In the data rows, the value 50 means zero.
Here are some numbered points:
[50 37 65 60 56 51 42 58 63 48 56 42] 0
[50 68 58 49 25 46 29 40 42 43 48 46] 1
[59 67 46 40 58 45 64 56 53 43 50 42] 2
[53 36 49 51 52 50 48 47 49 46 53 43] 3
[38 48 48 58 52 50 50 44 62 54 54 50] 4
[20 37 40 70 42 33 46 42 63 39 38 45] 5
[42 59 53 42 50 48 54 45 54 55 45 56] 6
[51 33 43 47 57 48 44 58 60 45 56 28] 7
[53 57 59 50 26 49 28 27 34 48 50 72] 8
[49 45 38 44 49 43 53 47 42 47 54 57] 9
[49 40 26 60 38 44 54 36 56 37 46 57] 10
[36 22 36 31 36 35 45 40 56 40 58 42] 11
[64 38 40 61 48 61 52 46 41 49 49 38] 12
[49 50 45 47 44 43 37 54 39 45 44 61] 13
[46 57 47 52 50 43 55 54 59 51 52 49] 14
[22 51 50 62 65 40 51 61 54 41 50 40] 15
[39 38 37 55 51 52 41 43 34 47 32 42] 16
[64 59 58 47 49 57 48 58 59 52 56 53] 17
[14 61 51 90 41 34 47 42 71 60 40 59] 18
[55 39 50 52 66 62 74 70 59 39 55 34] 19
[47 47 45 57 61 59 53 61 43 45 47 52] 20
[41  0  0  6 14 39  0  1 20 12 51  2] 21
[35 60 39 62 41 48 50 49 45 42 33 57] 22
[74 65 80 38 60 58 54 59 36 67 63 57] 23
[64 50 47 22 59 64 56 58 37 51 49 62] 24
[50 44 42 23 40 56 40 36 46 36 52 36] 25
[60 62 36 26 53 51 53 43 50 48 48 67] 26
[54 52 60 62 41 42 60 56 59 47 48 30] 27
[65  8 37 16 30 42 22 13 30 35 60 26] 28
[52 50 49 53 41 48 48 48 46 47 57 50] 29
[40 39 59 42 60 37 39 53 45 52 48 44] 30
[48 66 78 55 81 55 68 85 59 53 45 55] 31
[37 16 17 49 38 36 50 38 50 23 47 30] 32
[51 32 43 53 62 60 42 64 65 45 46 36] 33
[60 56 47 52 47 56 47 57 55 50 42 52] 34
[58 68 57 49 67 48 52 57 44 80 60 53] 35
[46 43 50 61 64 46 44 49 65 61 42 47] 36
[56 53 48 52 28 40 32 23 43 70 52 71] 37
[55 54 55 47 37 47 48 38 54 56 46 64] 38
[36 38 30 54 61 54 55 61 48 55 48 61] 39
[35 31 29 32 25 46 28 40 46 45 47 42] 40
[83 36 33 32 74 80 59 72 30 39 60 48] 41
[38 56 49 39 39 63 52 45 45 34 54 52] 42
[46 43 60 57 53 50 41 56 45 47 52 41] 43
[54 49 44 47 50 48 51 55 63 46 49 52] 44
[40 47 54 46 51 51 55 63 54 40 43 39] 45
[43 72 84 54 84 55 68 71 53 57 41 66] 46
[56 34 53 59 56 56 37 45 34 48 60 46] 47
[57 45 40 50 68 53 69 74 56 25 45 28] 48
[50 67 56 60 52 67 56 57 48 55 54 57] 49
[34 52 43 51 45 45 50 48 63 49 48 60] 50
[47 40 43 48 39 42 44 50 63 56 55 51] 51
[54 58 65 59 38 38 56 54 47 66 53 56] 52
[36 60 47 64 43 39 49 44 75 53 51 53] 53
[48 55 56 49 49 59 46 54 43 60 50 43] 54
[31 18 39 47 44 49 37 40 33 63 44 42] 55
[41  4  5 37 19 57 24 21 27 26 55 22] 56
[54 62 46 57 59 57 50 64 64 36 55 35] 57
[34 47 57 56 48 49 56 57 47 49 49 49] 58
[30 53 61 63 62 44 65 53 75 39 36 50] 59
[67 87 83 57 68 71 67 78 62 77 56 77] 60
[52 58 47 59 40 53 43 49 45 48 44 52] 61
[38  8 10 43 25 31 32 28 49 28 56 35] 62
[45 48 47 56 53 52 52 64 54 50 54 40] 63
[53 40 52 61 47 58 56 42 58 50 48 53] 64
[36 99 87 74 57 49 53 63 63 81 54 77] 65
[65 60 75 53 63 58 62 70 58 52 48 69] 66
[48 41 50 60 55 57 46 51 48 40 50 60] 67
[46 50 65 57 57 37 64 59 51 57 54 62] 68
[52 54 38 62 57 43 44 56 48 49 52 57] 69
[57 60 43 50 35 45 41 35 40 55 58 66] 70
[63 56 47 38 43 60 53 60 41 45 52 40] 71
[85 54 66 22 55 62 47 63 35 56 70 46] 72
[70 99 98 52 72 57 79 83 53 72 52 75] 73
[15 50 46 68 44 43 68 50 72 51 27 49] 74
[33 53 53 53 44 42 40 38 41 51 58 66] 75
[73 42 78 40 50 48 55 59 52 71 65 52] 76
[35 49 32 65 34 49 52 35 67 42 45 46] 77
[38 32 36 50 61 53 67 66 51 44 34 45] 78
[34 46 47 52 56 37 46 48 69 52 38 51] 79
[64 48 48 50 49 47 54 58 51 46 58 35] 80
[29 48 48 62 53 33 44 51 48 68 45 63] 81
[42 47 54 49 57 53 46 46 46 51 46 54] 82
[81 35 52 37 48 65 39 55 38 60 62 52] 83
[48 51 48 55 39 56 53 50 48 48 53 45] 84
[27 63 49 72 41 38 45 29 67 56 40 63] 85
[55 53 56 60 49 45 62 55 53 48 53 55] 86
[60 94 96 62 89 57 73 87 56 74 64 67] 87
[65 83 98 64 77 55 78 79 57 55 40 48] 88
[65 78 70 73 66 55 58 65 66 61 48 68] 89
[54 48 43 47 54 59 36 42 54 46 59 51] 90
[52 59 65 55 58 52 59 72 60 54 47 57] 91
[72 49 54 34 43 57 46 50 48 52 51 55] 92
Which two points above are nearest to each new point, looking only along the 5 directions in which the numbered points spread most? Their numbers follow each, smallest number first.
[47 82 48 44 58 49 64 52 52 38 43 38] 2 57
[54 50 56 49 34 64 37 40 34 50 43 60] 13 70
[65 47 53 33 60 65 46 51 36 58 59 34] 83 92
[42 60 51 35 53 49 58 55 49 39 59 54] 34 44
[40 14 21 39 36 43 32 23 45 35 34 36] 40 62
[59 51 53 29 50 53 46 53 38 54 57 43] 83 92
[51 31 61 63 68 56 51 65 57 35 32 26] 19 33
[34 10 24 51 54 37 28 34 42 46 46 36] 11 55
[62 34 53 30 51 66 50 47 40 59 56 49] 47 83
[48 40 57 47 53 48 44 62 53 45 48 49] 43 63
[59 60 35 34 53 55 52 44 51 56 58 72] 13 26
[37 32 21 48 15 42 35 30 48 43 42 33] 40 62
[92 50 72 11 57 81 54 63 30 61 75 64] 23 72
[64 94 99 72 85 54 72 99 67 82 56 70] 73 87
[61 39 47 43 53 70 63 56 61 50 54 35] 71 80
[47 31 48 49 36 46 48 48 52 49 53 51] 3 51
[66 81 75 74 52 45 66 64 66 58 53 59] 66 89
[ 7  0  0 48 25 30 18  2 41 35 41 30] 56 62
[68 89 89 59 71 51 69 52 55 79 47 69] 60 89
[46 10 11 53 31 34 31 25 39 29 45 19] 32 62
[59 41 51 59 52 44 31 51 61 57 51 40] 30 43
[45 31 29 52 45 57 48 27 40 53 49 41] 16 40
[44 40 22 45 37 40 48 50 44 39 47 42] 10 16
[37 53 45 64 45 39 43 53 55 56 51 52] 4 50
[64 84 98 62 59 51 58 65 43 69 55 76] 60 89
[87 46 55 21 47 56 36 41 35 53 57 51] 83 92
[71 31 53 55 52 60 35 38 44 63 54 55] 47 90
[45 49 50 41 44 54 43 35 53 57 57 49] 29 51
[30 25 22 37 35 43 37 30 38 48 42 53] 40 55
[46 49 51 50 41 36 37 27 34 57 43 63] 37 75
[53 63 52 54 42 45 48 37 44 58 43 50] 38 61
[61 44 51 50 45 58 54 50 50 69 51 45] 29 54
[57 65 17 48 52 64 61 38 48 49 61 53] 26 42
[44 99 99 99 80 37 75 74 75 79 45 77] 65 87
[51 48 52 52 57 65 45 65 43 53 49 54] 20 54
[52 41 49 38 38 58 47 42 39 49 55 47] 12 90
[48 32 44 50 48 31 34 38 59 48 57 50] 11 51
[72 38 46 21 41 62 38 41 39 55 69 50] 83 92
[29  7 11 41 21 32 35 21 49 24 51 24] 56 62
[53 49 47 36 52 40 48 48 49 42 50 56] 29 90
[39 50 48 72 47 45 59 55 65 33 40 39] 15 59
[63 64 37 60 45 66 52 39 44 46 53 57] 26 42
[42 60 44 46 42 47 52 46 43 48 48 59] 13 61
[48 60 58 51 49 47 49 59 50 50 49 47] 14 86
[44 66 60 50 57 44 57 58 39 51 41 46] 68 86
[62 83 69 57 64 57 75 70 65 62 53 70] 66 89
[46 79 87 84 44 44 69 59 83 62 53 70] 65 89
[40 44 52 46 48 42 52 43 65 58 39 47] 4 79
[41 49 51 44 38 37 53 49 54 50 46 49] 51 64
[50 52 47 46 50 37 53 53 45 49 76 56] 29 54
[34 60 51 65 38 36 35 49 58 53 45 69] 75 85
[54 66 26 38 37 51 63 47 40 36 56 62] 26 42
[40 39 14 37 17 41 24 17 31 50 42 49] 40 62
[56 71 70 69 53 57 60 59 58 71 56 77] 66 89
[58 48 51 52 51 50 56 48 53 45 47 50] 44 84
[35 16 31 32 36 45 37 30 35 45 27 40] 11 40
[42 33 17 43 18 39 13 14 29 67 54 44] 40 62
[45 47 42 53 43 38 44 49 55 43 53 46] 51 84
[49 53 48 59 44 36 46 41 43 52 47 46] 29 51
[54 23 17 42 32 35 23 29 41 42 57 38] 11 40
[53  4 36 59 29 40 26 38 39 36 55 29] 11 40
[83 44 48 42 55 74 46 54 40 56 80 46] 72 83
[53 59 47 44 46 60 50 45 46 38 41 51] 34 42
